rotation ticks, each row followed by its count of ticks
The counts run from 0 to 379.
[  5  27 -15 -14  14  -5  -3  21  11  -8   9  26  35 -29  -9 -25 -42  -5
   7   1  -1  -2   6  -7   9 -16  17  -6   8 -17   9  -3  18   5 -20 -24
 -41  22  -6   9  -1 -21  -5  15  23 -23  25   2 -30  28   3  18 -18  -6
 -27] : 205
[ -5  28 -17  -7 -38  10  13  21  16  13 -17  11  -3 -13   8 -18 -21   9
  -7 -33  -6   4 -16   5 -23  -7  19  -1  47 -45   0   4 -23 -22  21  13
 -11  -1  -8 -32  13   6 -31  17  14 -15 -18   5  -7  10  -5  -4   4 -24
  29] : 277
[-33  -9  -2   7  14 -14   8 -25 -14  17 -10  37 -28  -1 -11  -5  -1  18
  -3 -30  39 -35  23 -43 -12 -18   9  10  21 -22  10  -6 -15  19  -3  -7
 -26  18 -26   2   5  12  -5  -7   2 -35   2  22 -18 -13   6 -11  12   6
  15] : 291
[ 11  32  10  17  41 -11   7  14   4  -6 -11   7   5 -49 -14 -14  -4  -1
   2  22 -15  16   7 -37  10 -16  14  30 -17   2  25 -14  11  -1  -5 -16
 -19  -3  -2  19  10 -23  -9 -13  -8  -7  27  23 -12  35  -4  11 -41 -13
 -21] : 3
[ 28  20  -1  20  23  -9  14  25 -30  34   5  22 -15  -2 -11  -5  -7   8
   1   0  14  13   6 -43   8 -26  23  24 -19 -18 -17 -31  -1  34  -5   2
  -5  18 -23 -15  -3   6  -4 -24 -36  -3  17   0   1  13   9 -19 -35  20
  -3] : 84
[-29 -18  16  -8  11 -16  -6  -8  12  24 -20  13 -35   8  -6  -7  18  24
 -12 -35  37 -36   4  -9  -5   4 -16   7  34 -16  19  -2 -24  34   5  -9
 -27 -13 -25   8  -7  -5 -12   5  -9 -42  -1  17 -17  -8  -6  14  25 -21
 -11] : 293
[ 34  16   6 -21  -6  10  -2  35   4   4  -7 -26  12   4  23  26 -38  -4
 -36  10  -2   7 -21   0 -17 -19 -29   6  32  -9  -3 -27 -13 -12 -15  14
   9  21 -13  -6  -7  10 -11  -9   4  33 -12 -18 -14  -4 -33   5  22 -18
 -20] : 264
[  8  -3  11  15  12  -4  -1  20  12  -1  18 -32  -7 -24 -17  -6   6  27
 -15 -16   5  29  -7 -20 -25  -7 -25   3 -28   0 -24 -22  41   3 -23  28
  21   1  10   0  -4 -15 -11 -25  21  13  13  -5   0  48 -27  18 -21 -11
 -28] : 324
[  2   5 -15   6   4   4   3  15  10   4   8  15  -1  13  15  11  -3  -3
  24 -28 -31  18  -6 -19   7  23 -30   8  -9  -2  61 -31  31   2 -17 -17
  -2  13  -1  15 -40 -20  -6   4  -8  -9   0  11 -12  -8 -38 -23   2  29
   2] : 103
[ 26  30  12 -28  -8 -31 -25  16  -1  -4 -12  -1   0   1  19  28 -10  19
  -1  27  11 -19   9  -7   8 -10 -43 -32  17 -11   8 -23  -9  -8  -6  26
 -15  17 -14   1  -2   6  13  13 -20  14 -17 -18 -10  -4   4  15  19 -47
  -5] : 61
[ 27   4  21  19  -7 -14  -2  29  -1   1  22 -28   2 -29  -9  34  12  20
 -11  13  -7 -11   3  16 -30  25   2   3 -25 -30  34 -33  19   9  -1  31
  25  -3  11  19 -14  -4 -16 -28 -19  16  11  11   1  12 -25  10   2  -5
 -17] : 246
[ 23  33  12  -4   8 -19  -7  33 -24  12   5   3 -45   8  26  -4  20   3
   3  35   2  13  -3 -10  -2 -31  24   3 -24  -6 -32 -27  -2  17   2  29
   4  13  -6 -30  -2  -9 -17 -19 -26  23 -10  11   5 -26 -24   0 -21  -9
   4] : 161
[ 13   2  17 -26   8 -14  -4  28 -21  33 -21 -16 -52  -4  17  -8  41  21
 -19  20  15   2 -11  14   0 -10  16   6  -2  -4 -32 -17 -19  21  27  23
   6 -12   7 -20  18  -3 -16  13 -13   9 -14   2  22  -2 -14   6   8 -26
   5] : 156
[ 11  11  16 -47  47 -45  -5   4 -12  19  -1  24 -25  -1  -4 -13   2   7
  13 -10   4   8  -3 -10   2  18 -31  18 -13   5 -30 -40  17   6  -7   1
 -15  -4   1   3  21 -16  29  30   0 -10 -17  -9   5   6   5   0 -12   2
 -25] : 221
[-10  35   7  29  26   0  11  -9 -25  14   2   5  -3 -24 -23  -4   7  15
  14   0 -12  22   5 -40 -21  -5  17  26 -10 -24  -3  -2  19  12  -5   5
 -11  -4 -18  12  -5 -19   4 -26  -2   6  31  26 -10  31  21  -3 -49   2
 -21] : 6
[ 25   9 -12 -29  27  -1  12   5  13  13   4   9 -11  23  40 -17  -7   3
  -4 -21 -22  36 -27 -10  18  -2  -3   9 -23   5  15  -9  11  25  -3 -21
 -39 -18 -16 -17   4   3 -10  -3  -6 -14  -7  27 -12 -40 -29 -10  -1   7
 -34] : 97
[ 32   0  11   0  -5  38   3  27 -12  13 -25   4   5  13   6  20  -9  18
 -25 -40   7  -3 -23 -12 -13 -19 -44  13  14 -10  37 -16  -6   7 -33  -7
  14  20 -16   8 -19 -12   9 -17 -11  19  13 -10 -21  14  -5  15   4  -6
  -5] : 186
[ 14 -13  -3   3  -9  48   9   4 -24  -6 -34   3  33  17  -7   2   3   0
 -11 -31  31 -11 -26 -14 -12 -37 -16  10  34  11  25  11   3  19  -2 -28
   9  35 -16  -2  -8 -20  -3   4  15   9  19  12 -25   8   4 -21 -10  -8
 -12] : 189
[-22 -18   5  10  40 -38  -9   7  -8  22 -18   5  -1  -9 -22  10  31   1
  26  22  20 -16  10   0   9  20 -34  -6   8  -3   1 -42   2  19  -3   0
  15  14  -1   8 -27 -23   0  21   0 -17  -7  11  17 -10 -33   0  11  13
 -16] : 228
[-35   5  -3 -27  34 -18  -9 -15 -16   7  13  -5  31  -6  -4  -2  -5   2
  13  23   0 -18  24 -10  -4  37  16 -16  13 -23 -13  10  -2 -19   0   4
 -38   5  -6  11   4   2  -3  -7  29   5  26  39   4 -30  11  -7  32 -40
  -3] : 132
[ 19   7  15 -16 -12 -30 -13  12  22 -11  12  -4   1  17   0   1   1   3
   0  -1  25 -23   6   0 -16   8 -38 -42  25 -10 -27  -6  -2 -16   0  30
  -7  -4  -7 -32   7   9  -1  10 -13   2 -25  -3 -14 -29  -6  21  18 -66
   3] : 57
[ 11  23   2 -39 -19  13 -14  28 -27  15  19   1  14  10  22  24 -17  -3
  14   6 -21  -2 -16  32 -11  11   0   7  16 -18  12 -36  24  -2  -8   6
  -8  25  11   9 -10 -28  13  38   9  39 -12 -31   0   1  -6  -9   1   5
  -3] : 345
[ -6  -7   0 -21  29  -1  16   1  18  33   7 -22 -21  -9   7 -20  11  24
 -38 -28  -8  42 -10 -18 -22   6 -20  27 -11  -1 -10 -13  27   9  -2  -8
 -19 -31   1 -12  27  12 -18  -4  25   1   2   2   0  15 -24  13   2 -20
 -40] : 15
[ 34  42   7   2 -17 -27  10 -14   5  -9  -8   8   6  15  -8   7  27   0
  24  -5  -9   0  -8 -18   6   8 -16 -10  10   0  19   5   7   2  29   4
 -16 -12 -18 -16  21   3   9  18 -46  -3 -19  26 -15 -19  30 -31 -24 -43
  -4] : 379
[  4   2   2 -40  13  18   6  -6 -42   1 -18   0  11  12   3  -5  16   8
  23 -66  -8   7 -27  19 -15  24  -1  14   0 -11   0  16   6  -4  12   0
  20  -6  -3  -5  -6 -29   7   6  27   7  18  39   2  -4  15 -23  -9  10
 -11] : 113
[ 23  22   4  -2  20 -16  -3  43 -13   6  12   3 -33   0  23  -2  12  -6
   2  42   6   3  13 -14  13 -26  35  -6 -25   7 -16 -33  -3  16  -4  14
  -9  20   0 -20 -13  -8 -29 -23 -30  15  -7  17   4 -28 -30   0 -12  -1
  19] : 162
[-29 -22 -18 -15  -5  26 -11 -11 -26  19  -7 -24  15   1  30  13  23  21
   6   2  -7   3 -17  24 -13   4  -1 -13  13  -7  26 -12  20  16   9  -7
   1  31   8  10 -17 -23 -18  37  45  11  -1   8  25  -2 -24 -16  14  13
  -5] : 30
[ -3  32  15 -42   7 -38 -11   6  18   9   1  -9 -10 -30   5  13  -9  13
  -9  22 -29   5   9   4 -11  34 -26   1  24 -19  -4 -26  10 -24   4  25
 -20 -12   7  11  26   0   3  24   9   6 -21 -13   3  15  -6  20   9 -51
 -10] : 139
[-17   2  21  19   2 -14   2  20  15  17  17  39 -13   8 -23 -19  -9  -9
   2 -25  45 -46  26 -18  -8   2  11  32  36 -13  10 -11  -7  12  -4 -20
 -19  16 -18   7 -11 -21 -10 -10 -20 -35   6   7 -36  13  -7  -6  -7  -8
  13] : 288
[-38  12   4 -25  27 -16 -14 -29 -38  -2  12  -2  26   1  -8   5 -12   5
  18  13   3 -13  14  -7 -23  22  10 -18  19 -34 -31  21   0 -13   1  19
 -32   5 -16   6  -1  -9   5   0  33  14  23  32  -2 -16  16  -2  12 -34
 -19] : 131
[ 33  36  12  17  -2 -12   6  16 -19  27   3   5 -18   3 -11  -3  -7   5
   5   0  21  14  -7 -20   3 -32  17  22 -19 -19 -21 -22   1  37   4  15
  -2   8 -15 -11  -4  -5  -3 -13 -37   3   5 -11 -11  22  11 -21 -47  12
  -9] : 83
[ 33  -3 -10   6 -18  29  20  15  -6  -4 -12  12  -4  10   6  23  -7  13
 -19 -44  14   3  -3 -44  -9 -26 -34   4  -5   9  42 -21  21  -5 -23 -10
   9  44  -6   1  -1   7   0 -10   4  11   1  -2 -18   7  -4 -18   1   7
  18] : 184
[-20  15 -12 -27  -1 -31 -14 -25   5   3  14 -15   7 -15   4  15   2  12
   6  23 -12   7  18 -22  -1  28 -15 -15  13  -7   0 -15  14 -32  18  15
 -30   4   9   9  30  13  -6  28  21  -3  -4  10   7   6   8 -21  30 -51
  12] : 137
[  8  39 -21 -25  -9   3 -23   2  12  -5  -7   4  22 -13  21  -1 -29  16
  17 -18  12  18  -4 -19  22 -28  -8 -22  -4  -7   8   1  11   3 -10   1
 -30  22  -9  10   0 -29 -12  30  19 -19  25  -6 -29  53  12  -5  -6 -24
   2] : 202
[-25  37  -3  -3  -8  -6 -17  -7  -4   0  15  23  32  -7 -16  -7 -23  -1
  37 -16  13  -6  -1 -11  -2   5  12   4  16 -31   3   9  21  22  -3  -9
 -32  18 -19  23 -16 -38  11  21  10  -9  23   3 -31  37  31  -9 -23  -6
 -30] : 207
[ 31  12  -3   3 -37  25  22   2   5  -5  22  -2 -15  37  13  -4  31   3
  -6 -33 -18   5 -28  -6 -30   1  -1  -7   2   2  33  13  31  11  14   1
  -8 -10 -10 -19   5   7   2  -7 -23  18 -15  21 -22 -25  -1 -21 -27 -29
   2] : 177
[  5  22   6  31 -15  -8  -8  41  13   5  20  -6 -23  11   4   4  21  -1
   8  43   8 -10  -1  -5  -8 -18  15  -1  -2  -7   4 -27  14  31  -1  20
   6  19  -4 -14 -35 -21 -36 -29 -36  15  -7   8 -11 -17 -39  -3 -19 -11
  -3] : 164
[  7  -9  -4  18  14  -5   1   7  -2  -7  19 -17   4 -29 -14  -2   0  23
 -20   0  11  30  -4 -25 -26 -25 -16   2 -33  -1 -19 -27  39  10 -20  19
   9  13   1  -2   9  -5 -16 -21  36  21  20  -1   3  41 -21   2 -21   5
 -30] : 325
[ 21  12  -2  27  26  -8  20  23 -12  33   9  13 -11  10 -14 -13  -4   6
   0   4  26   6  14 -43  16 -13  17  21 -17 -14   0 -30  -8  33  -9 -13
 -12  14 -17  -2 -11   2 -16 -27 -48  -5  31   7  -7   6  -9 -18 -16  12
   3] : 85
[ 10  22  11  15 -14 -36 -20   4  -4 -18  18  20  -7   7 -12  18 -20  -4
  18   5  39 -51  11 -10 -14 -23   2 -24  12 -35 -15 -10 -11  16  -5  37
  -1  26 -24 -16 -22  -1  -2 -15 -10  -6 -15   8 -28 -21   5  -1   7 -10
  -1] : 367
[-13   2   8   3  11   9  -5  11   3  18  24 -19   0  22   4  -7   3 -14
  12  -2  -4  24 -10 -14  -9   3 -31  20  10  19 -24 -30  47  18  -8  -6
  -8  19  -5   3 -28 -36  -1  -2  11  25  -4 -12  -8   8 -46 -18 -23  14
 -39] : 22
